In the data rows, the value 128 means zero.
Some points, each followed by its number:
[139, 118, 132, 110, 132, 168, 125, 97, 121, 127, 107, 126] 0
[157, 173, 145, 133, 110, 93, 67, 159, 147, 134, 128, 111] 1
[133, 146, 193, 166, 117, 87, 108, 151, 148, 144, 134, 136] 2
[129, 142, 106, 121, 133, 145, 133, 133, 154, 145, 89, 171] 3
[119, 126, 166, 150, 136, 128, 148, 117, 108, 107, 156, 130] 4
[138, 125, 121, 136, 146, 183, 109, 83, 96, 117, 121, 126] 5
[124, 110, 131, 121, 142, 175, 107, 138, 106, 79, 123, 140] 6
[124, 132, 142, 131, 143, 183, 118, 92, 98, 100, 98, 133] 7
[135, 138, 124, 106, 76, 75, 98, 156, 160, 169, 153, 113] 8
[123, 103, 149, 133, 137, 154, 122, 137, 99, 94, 139, 139] 9
[124, 145, 98, 83, 130, 130, 125, 91, 144, 136, 145, 109] 10
[122, 118, 141, 140, 151, 173, 132, 116, 116, 97, 96, 138] 11
[96, 125, 129, 132, 137, 191, 114, 60, 73, 160, 88, 108] 12
[148, 129, 158, 132, 101, 89, 172, 182, 138, 171, 155, 137] 13
[130, 146, 104, 94, 143, 175, 81, 87, 127, 161, 66, 140] 14
[125, 105, 106, 144, 142, 136, 117, 141, 116, 95, 112, 131] 15
[116, 146, 88, 131, 73, 53, 145, 123, 148, 154, 109, 135] 16
[147, 119, 144, 115, 144, 192, 134, 102, 114, 107, 100, 135] 17
[118, 119, 149, 143, 129, 135, 142, 152, 112, 113, 172, 124] 18
[121, 111, 82, 126, 123, 103, 135, 169, 114, 134, 173, 128] 19
[131, 117, 94, 143, 108, 82, 160, 139, 132, 146, 155, 111] 20
[123, 113, 173, 72, 171, 107, 140, 117, 165, 83, 163, 172] 21
[135, 121, 91, 101, 117, 168, 89, 135, 116, 119, 102, 140] 22
[138, 141, 139, 138, 147, 133, 89, 101, 125, 150, 64, 137] 23
[126, 123, 124, 157, 120, 75, 167, 132, 111, 152, 165, 129] 24
[136, 122, 124, 124, 117, 126, 165, 149, 128, 137, 152, 132] 25
[109, 112, 149, 121, 146, 194, 122, 117, 103, 97, 130, 124] 26
[129, 117, 72, 144, 101, 57, 153, 175, 128, 145, 157, 118] 27
[108, 155, 171, 151, 120, 85, 112, 180, 154, 161, 157, 115] 28
Which three points above are nearest to each new point by angle, seen from the average point of the numbered points? Their numbers follow each, nearest first.
[134, 121, 133, 116, 127, 92, 98, 101, 131, 121, 107, 109] 23 1 16
[141, 123, 123, 130, 141, 170, 117, 98, 110, 117, 138, 121] 5 7 17
[140, 125, 46, 82, 105, 165, 105, 132, 133, 123, 135, 121] 22 10 14
[124, 134, 130, 120, 140, 161, 117, 124, 136, 114, 152, 120] 26 6 5
[133, 115, 114, 110, 144, 101, 117, 108, 149, 131, 133, 115] 10 8 20
[138, 146, 123, 144, 119, 83, 125, 179, 171, 147, 138, 140] 28 8 13
[148, 155, 119, 122, 133, 138, 78, 112, 129, 168, 117, 116] 14 23 1
[124, 136, 130, 147, 126, 152, 197, 165, 122, 156, 150, 129] 25 13 18
[118, 121, 130, 124, 132, 128, 116, 155, 113, 96, 148, 113] 18 9 6
[130, 118, 95, 101, 155, 128, 116, 105, 124, 151, 58, 134] 14 23 3
[123, 125, 180, 147, 143, 132, 149, 120, 113, 104, 158, 124] 4 18 9
[121, 137, 159, 153, 128, 117, 155, 149, 131, 151, 145, 132] 13 28 2
[114, 106, 74, 123, 142, 122, 114, 118, 121, 91, 89, 146] 15 22 6
[132, 116, 137, 123, 123, 115, 139, 125, 134, 117, 146, 126] 21 25 24
[127, 139, 124, 101, 142, 122, 110, 135, 133, 121, 124, 110] 10 1 8
[135, 115, 167, 147, 151, 126, 136, 107, 119, 101, 127, 122] 4 9 11
[133, 127, 111, 94, 124, 95, 126, 94, 135, 115, 142, 118] 10 16 21
[132, 128, 95, 112, 111, 120, 156, 128, 149, 129, 110, 119] 16 20 27
[140, 119, 117, 105, 131, 130, 138, 122, 154, 119, 162, 115] 10 21 25
[117, 142, 160, 137, 155, 138, 119, 116, 125, 108, 158, 116] 4 18 26
[139, 124, 119, 146, 122, 88, 147, 105, 145, 125, 105, 134] 16 20 24
[139, 134, 120, 115, 114, 106, 155, 118, 159, 142, 110, 129] 16 20 3
[136, 111, 102, 132, 129, 114, 120, 143, 125, 117, 142, 137] 19 27 20
